[0.57 3.25 0.49 0.64 -0.72 3.11 1.02 1.15 0.46 0.94 0.58 -0.05 1.27 0.07 0.04 0.04
 -1.32 -0.86 0.27 -0.20 1.08 0.24 -0.10]
[-1.35 3.28 -0.16 0.77 0.56 1.13 -0.22 1.52 -0.48 0.64 0.69 -0.78 0.08 -0.93 -0.42 -0.78
 -1.23 -0.03 0.68 -1.78 1.11 -1.71 -0.54]
[0.89 2.69 0.33 1.65 -0.42 3.22 1.53 0.08 -0.09 0.39 -0.08 -0.23 0.72 0.26 -0.12 -0.08
 -1.26 -0.18 0.63 0.66 1.50 0.31 0.17]
[1.61 2.87 -0.54 0.47 0.43 2.62 0.64 1.92 0.15 -0.12 0.31 -0.20 -1.19 0.39 0.45 0.84
 -0.06 -0.90 0.86 0.40 0.39 0.45 1.74]
[1.89 -1.14 0.15 1.26 -0.35 1.37 1.92 -2.36 -0.37 0.16 0.03 -0.34 -0.29 1.58 0.56 0.19
 0.31 0.08 -0.13 1.90 0.04 1.44 0.67]
[0.43 -2.01 0.10 -1.14 0.07 -2.08 -0.98 1.22 1.13 -1.46 -2.16 1.37 0.17 -1.43 -0.88 0.84
 0.28 0.59 0.43 1.11 -1.00 0.44 2.29]
[1.67 2.25 -0.83 0.20 0.75 2.16 0.34 2.03 0.19 -0.38 0.56 0.03 -1.89 0.69 1.01 0.71
 0.39 -0.76 0.44 0.24 0.36 0.16 2.28]
[0.09 -2.43 -1.01 -0.62 1.12 -2.19 -1.26 0.06 -0.60 -1.15 -0.27 -0.38 -2.32 0.42 0.33 0.62
 1.62 0.51 0.06 0.00 -1.09 -0.29 1.58]
[-0.24 1.64 -0.09 1.28 0.01 1.72 0.88 -1.12 -0.75 1.54 2.13 -1.52 -0.63 1.25 0.65 -1.02
 -0.27 -0.60 -0.55 -1.11 0.83 -0.19 -2.18]
[-1.31 -3.07 0.11 -0.52 -0.30 -3.02 -0.73 -1.91 -0.48 -0.21 -0.55 0.17 0.94 -0.39 -0.52 -0.45
 0.43 0.88 -0.44 -0.34 -1.03 -0.47 -1.47]
[-0.74 1.12 1.21 -0.10 -1.48 1.36 0.89 -0.24 0.74 0.99 0.27 0.31 3.06 -0.63 -0.80 -0.64
 -1.56 -0.19 -0.04 -0.32 1.10 0.29 -2.64]
[-0.06 1.73 0.14 1.39 0.18 1.70 1.08 -1.12 -0.95 1.41 2.04 -1.09 -0.26 1.24 0.83 -1.02
 -0.05 -0.50 -0.54 -0.95 0.96 -0.66 -2.16]
[-1.54 -2.23 0.85 0.16 -0.85 -1.35 0.54 -2.43 -0.41 0.68 0.11 0.18 2.08 -0.05 -0.56 -0.96
 -0.22 0.36 -0.71 -0.02 0.07 0.03 -2.96]
[-0.98 0.86 1.26 0.21 -1.62 0.72 0.99 -0.83 0.34 1.24 -0.17 0.34 2.87 -0.85 -0.63 -0.73
 -1.40 -0.13 -0.14 -0.28 0.76 0.18 -2.62]
[0.22 -1.83 -0.02 -1.22 -0.12 -1.78 -1.08 1.12 0.91 -1.54 -1.84 1.35 0.24 -1.15 -0.84 0.85
 0.05 0.67 0.26 1.10 -1.24 0.54 2.56]
[1.00 1.81 0.31 1.61 -0.59 3.31 1.79 -0.39 -0.12 0.43 0.03 -0.43 0.47 0.58 0.27 -0.16
 -1.62 -0.17 0.61 1.11 1.51 1.07 0.11]
[0.22 -1.59 -0.02 -1.42 0.06 -1.96 -0.90 0.99 0.94 -1.63 -2.08 1.19 0.37 -1.21 -0.94 0.79
 0.04 0.65 0.50 0.83 -1.31 0.34 2.39]
[0.67 2.35 0.58 1.37 -0.22 3.22 1.55 0.68 -0.10 0.30 0.05 -0.20 0.63 0.13 0.10 -0.15
 -2.10 -0.18 0.63 0.32 1.61 0.49 0.15]
[1.84 0.30 0.07 1.70 -0.29 2.71 2.19 -1.71 -0.68 0.48 -0.11 -0.50 -0.06 1.34 0.60 0.54
 -0.94 -0.32 0.09 1.94 0.95 1.64 0.36]
[1.66 2.07 -0.97 0.66 1.11 2.27 0.13 1.89 0.11 -0.25 0.69 -0.40 -2.10 0.62 0.78 1.10
 0.27 -0.90 0.77 0.11 0.66 0.21 2.28]
[1.12 2.26 0.38 1.73 -0.48 3.28 1.62 -0.20 0.02 0.68 0.04 -0.73 0.63 0.46 0.22 0.25
 -1.40 -0.17 0.62 1.10 1.79 0.84 0.10]
[0.26 -1.53 -0.15 -1.21 -0.09 -2.02 -1.35 0.92 0.97 -1.33 -2.20 1.11 0.46 -1.10 -0.95 0.72
 -0.13 0.43 0.32 1.15 -1.11 0.59 2.16]
[-1.81 2.99 0.02 0.81 0.26 1.02 -0.27 1.90 -0.31 0.50 0.69 -0.48 0.23 -0.95 -0.11 -0.90
 -1.19 0.04 0.58 -1.67 1.62 -1.31 -0.68]
[-0.37 1.81 0.31 1.00 0.05 1.86 1.22 -1.00 -1.06 1.39 2.16 -1.16 -0.33 1.16 0.81 -0.90
 -0.03 -0.58 -0.33 -1.23 1.15 -0.29 -2.29]
[-2.21 0.55 0.88 0.80 -0.69 -0.41 0.17 -1.06 -0.55 1.20 0.52 -0.43 2.28 -0.86 -0.77 -1.36
 -1.25 0.74 -0.58 -1.60 1.01 -0.91 -2.80]
[1.54 1.22 0.47 1.77 -0.06 3.15 1.83 -1.30 -0.31 0.27 0.00 -0.83 0.36 1.11 0.59 0.52
 -1.14 -0.19 0.33 1.54 1.03 1.18 0.32]
[-2.19 0.43 0.97 0.72 -0.66 -0.39 0.29 -0.92 -0.35 0.98 0.80 -0.62 2.14 -0.88 -0.78 -1.49
 -1.21 0.58 -0.07 -1.15 0.89 -1.23 -3.22]
[-1.57 -2.49 0.67 -0.46 -0.98 -2.40 -0.12 -1.87 0.01 -0.05 -0.27 0.06 1.86 -0.38 -0.72 -0.87
 -0.17 0.90 -0.58 -0.15 -0.71 -0.35 -1.99]
[-1.38 -1.28 -0.20 -1.71 0.37 -3.01 -2.03 1.16 0.08 -0.47 0.07 0.63 -0.42 -1.31 -0.58 -0.34
 1.01 0.19 -0.42 -1.43 -1.26 -1.32 -0.23]
[-0.11 1.79 -0.02 1.42 -0.07 1.96 1.21 -1.03 -1.12 1.15 2.30 -1.23 -0.13 1.33 1.07 -0.79
 -0.22 -0.44 -0.20 -1.39 0.77 -0.35 -2.50]
[-0.21 1.72 0.11 1.24 -0.08 2.04 1.22 -1.21 -1.02 1.55 2.05 -1.33 -0.06 0.78 0.93 -0.89
 -0.09 -0.61 -0.18 -1.18 1.14 -0.32 -2.40]
[-0.07 1.60 0.23 1.08 -0.02 1.92 1.31 -1.48 -0.97 1.63 2.16 -1.29 -0.21 1.31 0.83 -1.00
 -0.26 -0.63 -0.45 -0.97 1.01 -0.65 -2.44]
[0.40 -1.50 0.13 -1.18 0.16 -1.90 -0.98 1.30 1.09 -1.33 -2.27 1.03 0.20 -1.16 -0.61 0.56
 0.36 0.38 0.46 0.72 -0.78 0.43 2.28]
[0.03 3.39 -0.87 0.55 1.16 1.73 -0.58 2.42 0.03 -0.20 0.43 -0.25 -1.53 -0.66 0.07 -0.33
 -0.54 -0.33 0.76 -1.13 0.79 -1.14 1.43]
[-1.26 -2.17 1.20 -0.28 -1.25 -1.52 0.53 -2.33 -0.26 0.55 -0.21 -0.22 2.08 -0.10 -0.76 -1.11
 -0.15 0.89 -0.91 0.23 -0.41 0.35 -2.49]
[1.48 1.33 0.53 1.69 -0.24 2.92 2.20 -1.00 -0.41 0.48 0.14 -0.71 0.07 1.04 0.55 0.61
 -0.91 -0.43 0.31 1.40 1.36 1.33 0.35]
[-0.40 -3.18 0.75 -0.59 -1.27 -1.72 0.55 -2.50 -0.36 0.41 -0.29 -0.10 1.55 0.38 -0.33 -0.18
 0.38 0.60 -0.69 0.76 -0.76 0.59 -1.80]
[-0.22 1.79 0.02 1.17 0.07 2.05 1.21 -1.39 -0.89 1.51 2.19 -1.36 -0.30 0.96 1.16 -0.91
 -0.06 -0.36 -0.20 -0.90 0.80 -0.46 -2.38]
[1.60 1.29 -0.90 -0.03 1.07 1.19 -0.67 2.06 0.10 -0.71 -0.34 0.27 -2.26 0.40 0.53 1.01
 0.35 -0.75 0.65 0.33 -0.37 0.49 2.88]
[0.41 -1.54 -0.17 -1.00 -0.07 -1.95 -1.06 0.93 0.84 -1.55 -1.95 1.36 0.46 -1.28 -0.91 0.72
 -0.07 0.32 0.28 1.17 -1.04 0.23 2.36]
[-0.01 -1.79 -0.15 -1.21 0.18 -1.77 -1.26 1.11 0.90 -1.47 -1.90 1.26 0.52 -1.11 -0.73 0.75
 -0.02 0.38 0.64 0.91 -1.10 0.20 2.25]
[0.65 -3.12 0.31 -0.82 -0.47 -1.56 0.60 -2.44 0.22 -0.41 -0.76 0.39 0.53 0.88 -0.07 0.65
 1.06 0.37 -0.77 1.35 -1.10 1.29 -0.26]
[-1.69 -0.09 -0.18 -1.39 0.34 -2.22 -2.05 2.06 0.47 -0.36 0.12 0.21 0.18 -1.67 -0.71 -0.60
 0.46 0.07 -0.28 -2.01 -0.67 -1.52 -0.43]
[2.26 -0.25 -0.74 -0.56 0.93 0.32 -0.43 0.83 0.54 -1.02 -0.62 0.50 -1.94 1.11 0.54 1.47
 1.14 -0.68 0.09 1.27 -0.76 1.00 3.10]
[-1.69 -0.71 -0.24 -1.56 0.38 -3.16 -2.04 1.32 0.00 -0.70 -0.16 0.31 -0.07 -1.20 -0.33 -0.36
 1.10 0.34 -0.33 -1.82 -1.36 -1.22 -0.33]
[-2.06 -0.62 1.07 0.28 -1.00 -0.67 0.56 -1.72 -0.54 0.96 0.32 -0.25 2.19 -0.78 -0.70 -1.33
 -0.91 0.74 -0.60 -0.61 0.34 -0.49 -3.36]
[-0.29 1.71 0.10 0.92 0.24 1.95 1.17 -1.05 -0.91 1.73 2.13 -1.22 -0.17 1.24 0.74 -0.78
 -0.02 -0.62 -0.40 -1.15 0.74 -0.23 -1.95]
[-1.07 0.79 1.55 0.05 -1.46 1.01 1.17 -0.87 0.42 0.75 0.01 0.33 3.01 -0.87 -0.95 -0.72
 -1.42 0.26 -0.28 -0.31 0.91 0.11 -2.81]
[0.09 1.50 -0.07 1.23 -0.14 1.78 1.30 -1.08 -0.91 1.09 1.94 -1.31 -0.25 1.22 0.62 -0.86
 -0.05 -0.52 -0.29 -1.16 0.90 -0.28 -2.06]
[-0.47 -2.89 -0.90 -0.75 0.71 -2.85 -1.08 -0.94 -0.36 -1.25 -0.50 -0.21 -1.58 0.11 0.19 0.11
 1.38 0.52 -0.19 0.23 -1.27 -0.30 1.25]
[2.01 -2.41 -0.40 -1.06 -0.23 -0.91 0.25 -1.20 0.31 -0.74 -0.88 0.70 -1.07 1.08 0.37 1.49
 1.13 -0.07 -0.30 1.86 -1.14 1.64 1.71]
[-2.30 0.51 1.00 0.49 -0.68 -0.23 0.16 -0.91 -0.28 0.85 0.70 -0.54 2.12 -0.77 -0.54 -1.83
 -1.10 0.47 -0.24 -1.21 0.68 -0.89 -2.90]
[0.77 -3.35 -0.52 -1.10 0.00 -2.57 -0.41 -2.00 -0.18 -0.73 -0.24 -0.05 -1.17 1.01 0.55 0.40
 1.41 0.04 -0.43 0.72 -1.48 0.75 0.30]
[-2.03 2.28 0.36 0.87 0.05 0.63 0.15 0.54 -0.36 0.72 0.83 -0.62 0.99 -1.19 -0.57 -1.34
 -1.24 0.09 0.44 -1.67 1.29 -1.38 -2.11]
[1.41 1.42 0.44 1.85 -0.41 3.16 2.08 -1.26 -0.28 0.54 0.06 -0.70 0.26 1.00 0.36 0.18
 -1.09 -0.25 0.36 1.66 1.42 1.25 0.22]
[-2.11 0.47 -0.20 -1.12 0.45 -1.85 -2.18 1.96 0.20 -0.23 0.26 0.70 0.17 -2.01 -0.47 -0.40
 0.32 0.15 -0.02 -2.05 -0.40 -1.48 -0.56]
[-1.70 2.45 0.44 -0.25 0.01 0.13 -1.00 2.77 0.26 0.10 0.14 0.14 0.91 -1.66 -0.85 -0.62
 -1.00 -0.24 0.46 -2.40 0.80 -1.52 -0.30]
[-1.70 -1.50 1.08 0.05 -1.15 -1.09 0.78 -2.13 -0.32 0.91 -0.09 -0.13 2.27 -0.34 -0.72 -1.03
 -0.41 0.59 -0.51 -0.39 0.04 -0.64 -2.93]
[-1.35 -0.23 1.46 -0.36 -1.35 -0.04 0.79 -0.96 0.25 1.04 0.23 0.21 2.98 -0.69 -0.88 -0.73
 -1.46 0.34 -0.24 -0.24 0.63 0.07 -3.01]
[-0.25 3.17 0.33 1.10 -0.22 2.67 0.66 1.19 0.12 0.67 -0.05 -0.14 1.28 -0.66 -0.52 -0.33
 -1.87 -0.38 0.59 -0.22 1.79 0.01 -0.07]
[0.58 -1.69 -0.02 -1.18 -0.25 -1.89 -1.24 1.02 0.76 -1.62 -2.25 1.42 0.59 -1.17 -0.80 0.72
 0.09 0.28 0.36 0.82 -0.97 0.47 2.48]
[-0.30 -3.02 -0.89 -0.70 0.76 -3.08 -1.15 -1.04 -0.38 -1.00 -0.30 0.02 -1.31 0.11 -0.14 0.25
 1.33 0.34 -0.34 0.16 -1.10 -0.34 0.89]
[-0.95 -2.49 0.74 -0.42 -0.91 -1.77 0.60 -2.63 -0.30 0.74 -0.11 -0.17 2.17 0.02 -0.53 -1.01
 0.17 0.62 -0.48 0.07 -0.52 0.14 -2.72]
[-0.92 1.11 1.49 0.31 -1.55 1.10 0.86 -0.37 0.27 1.04 0.08 0.23 3.09 -0.63 -0.85 -0.62
 -1.41 0.06 -0.16 -0.51 1.10 0.22 -2.10]
[-0.35 1.50 -0.04 1.60 -0.03 1.96 1.17 -0.93 -1.20 1.62 1.68 -1.22 -0.46 0.88 0.85 -0.62
 -0.39 -0.53 -0.49 -1.10 1.13 -0.66 -2.25]
[-0.26 -2.44 -1.05 -0.40 0.97 -2.64 -1.22 -0.58 -0.33 -0.86 -0.41 -0.17 -1.76 0.37 0.02 0.25
 1.79 0.46 -0.25 0.12 -1.49 -0.50 1.45]
[-0.56 -3.22 -0.51 -1.52 0.54 -2.92 -0.97 -0.75 -0.24 -0.59 -0.14 0.41 -0.75 0.57 -0.07 0.37
 1.87 0.29 -0.92 -0.15 -1.91 -0.46 0.02]
[-0.59 3.27 0.28 0.82 0.02 2.22 0.22 1.66 -0.01 0.51 0.35 -0.11 1.00 -1.03 -0.30 -0.16
 -1.83 -0.19 0.79 -0.79 1.67 -0.51 -0.20]
[1.06 -0.43 -1.60 -0.07 1.46 -0.50 -0.92 0.61 -0.56 -0.83 -0.32 -0.19 -3.00 0.65 0.88 1.30
 1.17 -0.65 0.38 0.55 -0.71 -0.40 2.83]

[1.12 2.26 0.38 1.73 -0.48 3.28 1.62 -0.20 0.02 0.68 0.04 -0.73 0.63 0.46 0.22 0.25
 -1.40 -0.17 0.62 1.10 1.79 0.84 0.10] 0
[-1.57 -2.49 0.67 -0.46 -0.98 -2.40 -0.12 -1.87 0.01 -0.05 -0.27 0.06 1.86 -0.38 -0.72 -0.87
 -0.17 0.90 -0.58 -0.15 -0.71 -0.35 -1.99] 1
[0.03 3.39 -0.87 0.55 1.16 1.73 -0.58 2.42 0.03 -0.20 0.43 -0.25 -1.53 -0.66 0.07 -0.33
 -0.54 -0.33 0.76 -1.13 0.79 -1.14 1.43] 2
[0.22 -1.83 -0.02 -1.22 -0.12 -1.78 -1.08 1.12 0.91 -1.54 -1.84 1.35 0.24 -1.15 -0.84 0.85
 0.05 0.67 0.26 1.10 -1.24 0.54 2.56] 3
[2.26 -0.25 -0.74 -0.56 0.93 0.32 -0.43 0.83 0.54 -1.02 -0.62 0.50 -1.94 1.11 0.54 1.47
 1.14 -0.68 0.09 1.27 -0.76 1.00 3.10] 2
[0.41 -1.54 -0.17 -1.00 -0.07 -1.95 -1.06 0.93 0.84 -1.55 -1.95 1.36 0.46 -1.28 -0.91 0.72
 -0.07 0.32 0.28 1.17 -1.04 0.23 2.36] 3
[1.60 1.29 -0.90 -0.03 1.07 1.19 -0.67 2.06 0.10 -0.71 -0.34 0.27 -2.26 0.40 0.53 1.01
 0.35 -0.75 0.65 0.33 -0.37 0.49 2.88] 2
[-0.11 1.79 -0.02 1.42 -0.07 1.96 1.21 -1.03 -1.12 1.15 2.30 -1.23 -0.13 1.33 1.07 -0.79
 -0.22 -0.44 -0.20 -1.39 0.77 -0.35 -2.50] 3
[-0.35 1.50 -0.04 1.60 -0.03 1.96 1.17 -0.93 -1.20 1.62 1.68 -1.22 -0.46 0.88 0.85 -0.62
 -0.39 -0.53 -0.49 -1.10 1.13 -0.66 -2.25] 3
[-0.37 1.81 0.31 1.00 0.05 1.86 1.22 -1.00 -1.06 1.39 2.16 -1.16 -0.33 1.16 0.81 -0.90
 -0.03 -0.58 -0.33 -1.23 1.15 -0.29 -2.29] 3
[-0.40 -3.18 0.75 -0.59 -1.27 -1.72 0.55 -2.50 -0.36 0.41 -0.29 -0.10 1.55 0.38 -0.33 -0.18
 0.38 0.60 -0.69 0.76 -0.76 0.59 -1.80] 2
[-2.06 -0.62 1.07 0.28 -1.00 -0.67 0.56 -1.72 -0.54 0.96 0.32 -0.25 2.19 -0.78 -0.70 -1.33
 -0.91 0.74 -0.60 -0.61 0.34 -0.49 -3.36] 2
[-0.30 -3.02 -0.89 -0.70 0.76 -3.08 -1.15 -1.04 -0.38 -1.00 -0.30 0.02 -1.31 0.11 -0.14 0.25
 1.33 0.34 -0.34 0.16 -1.10 -0.34 0.89] 1
[-0.07 1.60 0.23 1.08 -0.02 1.92 1.31 -1.48 -0.97 1.63 2.16 -1.29 -0.21 1.31 0.83 -1.00
 -0.26 -0.63 -0.45 -0.97 1.01 -0.65 -2.44] 3
[-2.19 0.43 0.97 0.72 -0.66 -0.39 0.29 -0.92 -0.35 0.98 0.80 -0.62 2.14 -0.88 -0.78 -1.49
 -1.21 0.58 -0.07 -1.15 0.89 -1.23 -3.22] 2
[-0.22 1.79 0.02 1.17 0.07 2.05 1.21 -1.39 -0.89 1.51 2.19 -1.36 -0.30 0.96 1.16 -0.91
 -0.06 -0.36 -0.20 -0.90 0.80 -0.46 -2.38] 3
[0.65 -3.12 0.31 -0.82 -0.47 -1.56 0.60 -2.44 0.22 -0.41 -0.76 0.39 0.53 0.88 -0.07 0.65
 1.06 0.37 -0.77 1.35 -1.10 1.29 -0.26] 2
[1.84 0.30 0.07 1.70 -0.29 2.71 2.19 -1.71 -0.68 0.48 -0.11 -0.50 -0.06 1.34 0.60 0.54
 -0.94 -0.32 0.09 1.94 0.95 1.64 0.36] 0
[-0.95 -2.49 0.74 -0.42 -0.91 -1.77 0.60 -2.63 -0.30 0.74 -0.11 -0.17 2.17 0.02 -0.53 -1.01
 0.17 0.62 -0.48 0.07 -0.52 0.14 -2.72] 2
[-0.26 -2.44 -1.05 -0.40 0.97 -2.64 -1.22 -0.58 -0.33 -0.86 -0.41 -0.17 -1.76 0.37 0.02 0.25
 1.79 0.46 -0.25 0.12 -1.49 -0.50 1.45] 1
[-1.54 -2.23 0.85 0.16 -0.85 -1.35 0.54 -2.43 -0.41 0.68 0.11 0.18 2.08 -0.05 -0.56 -0.96
 -0.22 0.36 -0.71 -0.02 0.07 0.03 -2.96] 2
[-0.47 -2.89 -0.90 -0.75 0.71 -2.85 -1.08 -0.94 -0.36 -1.25 -0.50 -0.21 -1.58 0.11 0.19 0.11
 1.38 0.52 -0.19 0.23 -1.27 -0.30 1.25] 1
[0.43 -2.01 0.10 -1.14 0.07 -2.08 -0.98 1.22 1.13 -1.46 -2.16 1.37 0.17 -1.43 -0.88 0.84
 0.28 0.59 0.43 1.11 -1.00 0.44 2.29] 3
[-0.01 -1.79 -0.15 -1.21 0.18 -1.77 -1.26 1.11 0.90 -1.47 -1.90 1.26 0.52 -1.11 -0.73 0.75
 -0.02 0.38 0.64 0.91 -1.10 0.20 2.25] 3
[2.01 -2.41 -0.40 -1.06 -0.23 -0.91 0.25 -1.20 0.31 -0.74 -0.88 0.70 -1.07 1.08 0.37 1.49
 1.13 -0.07 -0.30 1.86 -1.14 1.64 1.71] 2
[-2.21 0.55 0.88 0.80 -0.69 -0.41 0.17 -1.06 -0.55 1.20 0.52 -0.43 2.28 -0.86 -0.77 -1.36
 -1.25 0.74 -0.58 -1.60 1.01 -0.91 -2.80] 2
[0.26 -1.53 -0.15 -1.21 -0.09 -2.02 -1.35 0.92 0.97 -1.33 -2.20 1.11 0.46 -1.10 -0.95 0.72
 -0.13 0.43 0.32 1.15 -1.11 0.59 2.16] 3
[0.09 -2.43 -1.01 -0.62 1.12 -2.19 -1.26 0.06 -0.60 -1.15 -0.27 -0.38 -2.32 0.42 0.33 0.62
 1.62 0.51 0.06 0.00 -1.09 -0.29 1.58] 1
[-1.38 -1.28 -0.20 -1.71 0.37 -3.01 -2.03 1.16 0.08 -0.47 0.07 0.63 -0.42 -1.31 -0.58 -0.34
 1.01 0.19 -0.42 -1.43 -1.26 -1.32 -0.23] 0
[1.06 -0.43 -1.60 -0.07 1.46 -0.50 -0.92 0.61 -0.56 -0.83 -0.32 -0.19 -3.00 0.65 0.88 1.30
 1.17 -0.65 0.38 0.55 -0.71 -0.40 2.83] 1
[0.67 2.35 0.58 1.37 -0.22 3.22 1.55 0.68 -0.10 0.30 0.05 -0.20 0.63 0.13 0.10 -0.15
 -2.10 -0.18 0.63 0.32 1.61 0.49 0.15] 0
[-1.69 -0.71 -0.24 -1.56 0.38 -3.16 -2.04 1.32 0.00 -0.70 -0.16 0.31 -0.07 -1.20 -0.33 -0.36
 1.10 0.34 -0.33 -1.82 -1.36 -1.22 -0.33] 0
[-0.98 0.86 1.26 0.21 -1.62 0.72 0.99 -0.83 0.34 1.24 -0.17 0.34 2.87 -0.85 -0.63 -0.73
 -1.40 -0.13 -0.14 -0.28 0.76 0.18 -2.62] 1
[-1.70 2.45 0.44 -0.25 0.01 0.13 -1.00 2.77 0.26 0.10 0.14 0.14 0.91 -1.66 -0.85 -0.62
 -1.00 -0.24 0.46 -2.40 0.80 -1.52 -0.30] 0
[-1.81 2.99 0.02 0.81 0.26 1.02 -0.27 1.90 -0.31 0.50 0.69 -0.48 0.23 -0.95 -0.11 -0.90
 -1.19 0.04 0.58 -1.67 1.62 -1.31 -0.68] 2
[0.77 -3.35 -0.52 -1.10 0.00 -2.57 -0.41 -2.00 -0.18 -0.73 -0.24 -0.05 -1.17 1.01 0.55 0.40
 1.41 0.04 -0.43 0.72 -1.48 0.75 0.30] 0
[0.40 -1.50 0.13 -1.18 0.16 -1.90 -0.98 1.30 1.09 -1.33 -2.27 1.03 0.20 -1.16 -0.61 0.56
 0.36 0.38 0.46 0.72 -0.78 0.43 2.28] 3
[-0.29 1.71 0.10 0.92 0.24 1.95 1.17 -1.05 -0.91 1.73 2.13 -1.22 -0.17 1.24 0.74 -0.78
 -0.02 -0.62 -0.40 -1.15 0.74 -0.23 -1.95] 3
[-0.21 1.72 0.11 1.24 -0.08 2.04 1.22 -1.21 -1.02 1.55 2.05 -1.33 -0.06 0.78 0.93 -0.89
 -0.09 -0.61 -0.18 -1.18 1.14 -0.32 -2.40] 3
[0.89 2.69 0.33 1.65 -0.42 3.22 1.53 0.08 -0.09 0.39 -0.08 -0.23 0.72 0.26 -0.12 -0.08
 -1.26 -0.18 0.63 0.66 1.50 0.31 0.17] 0
[0.22 -1.59 -0.02 -1.42 0.06 -1.96 -0.90 0.99 0.94 -1.63 -2.08 1.19 0.37 -1.21 -0.94 0.79
 0.04 0.65 0.50 0.83 -1.31 0.34 2.39] 3
[1.41 1.42 0.44 1.85 -0.41 3.16 2.08 -1.26 -0.28 0.54 0.06 -0.70 0.26 1.00 0.36 0.18
 -1.09 -0.25 0.36 1.66 1.42 1.25 0.22] 0
[-1.31 -3.07 0.11 -0.52 -0.30 -3.02 -0.73 -1.91 -0.48 -0.21 -0.55 0.17 0.94 -0.39 -0.52 -0.45
 0.43 0.88 -0.44 -0.34 -1.03 -0.47 -1.47] 1
[-1.26 -2.17 1.20 -0.28 -1.25 -1.52 0.53 -2.33 -0.26 0.55 -0.21 -0.22 2.08 -0.10 -0.76 -1.11
 -0.15 0.89 -0.91 0.23 -0.41 0.35 -2.49] 2
[-2.03 2.28 0.36 0.87 0.05 0.63 0.15 0.54 -0.36 0.72 0.83 -0.62 0.99 -1.19 -0.57 -1.34
 -1.24 0.09 0.44 -1.67 1.29 -1.38 -2.11] 2
[1.00 1.81 0.31 1.61 -0.59 3.31 1.79 -0.39 -0.12 0.43 0.03 -0.43 0.47 0.58 0.27 -0.16
 -1.62 -0.17 0.61 1.11 1.51 1.07 0.11] 0
[-0.24 1.64 -0.09 1.28 0.01 1.72 0.88 -1.12 -0.75 1.54 2.13 -1.52 -0.63 1.25 0.65 -1.02
 -0.27 -0.60 -0.55 -1.11 0.83 -0.19 -2.18] 3
[-0.06 1.73 0.14 1.39 0.18 1.70 1.08 -1.12 -0.95 1.41 2.04 -1.09 -0.26 1.24 0.83 -1.02
 -0.05 -0.50 -0.54 -0.95 0.96 -0.66 -2.16] 3
[-2.30 0.51 1.00 0.49 -0.68 -0.23 0.16 -0.91 -0.28 0.85 0.70 -0.54 2.12 -0.77 -0.54 -1.83
 -1.10 0.47 -0.24 -1.21 0.68 -0.89 -2.90] 2
[1.67 2.25 -0.83 0.20 0.75 2.16 0.34 2.03 0.19 -0.38 0.56 0.03 -1.89 0.69 1.01 0.71
 0.39 -0.76 0.44 0.24 0.36 0.16 2.28] 1
[0.09 1.50 -0.07 1.23 -0.14 1.78 1.30 -1.08 -0.91 1.09 1.94 -1.31 -0.25 1.22 0.62 -0.86
 -0.05 -0.52 -0.29 -1.16 0.90 -0.28 -2.06] 3
[1.48 1.33 0.53 1.69 -0.24 2.92 2.20 -1.00 -0.41 0.48 0.14 -0.71 0.07 1.04 0.55 0.61
 -0.91 -0.43 0.31 1.40 1.36 1.33 0.35] 0
[-0.59 3.27 0.28 0.82 0.02 2.22 0.22 1.66 -0.01 0.51 0.35 -0.11 1.00 -1.03 -0.30 -0.16
 -1.83 -0.19 0.79 -0.79 1.67 -0.51 -0.20] 0
[-1.35 -0.23 1.46 -0.36 -1.35 -0.04 0.79 -0.96 0.25 1.04 0.23 0.21 2.98 -0.69 -0.88 -0.73
 -1.46 0.34 -0.24 -0.24 0.63 0.07 -3.01] 1
[-1.35 3.28 -0.16 0.77 0.56 1.13 -0.22 1.52 -0.48 0.64 0.69 -0.78 0.08 -0.93 -0.42 -0.78
 -1.23 -0.03 0.68 -1.78 1.11 -1.71 -0.54] 2
[1.61 2.87 -0.54 0.47 0.43 2.62 0.64 1.92 0.15 -0.12 0.31 -0.20 -1.19 0.39 0.45 0.84
 -0.06 -0.90 0.86 0.40 0.39 0.45 1.74] 1
[-1.70 -1.50 1.08 0.05 -1.15 -1.09 0.78 -2.13 -0.32 0.91 -0.09 -0.13 2.27 -0.34 -0.72 -1.03
 -0.41 0.59 -0.51 -0.39 0.04 -0.64 -2.93] 2
[-1.69 -0.09 -0.18 -1.39 0.34 -2.22 -2.05 2.06 0.47 -0.36 0.12 0.21 0.18 -1.67 -0.71 -0.60
 0.46 0.07 -0.28 -2.01 -0.67 -1.52 -0.43] 0
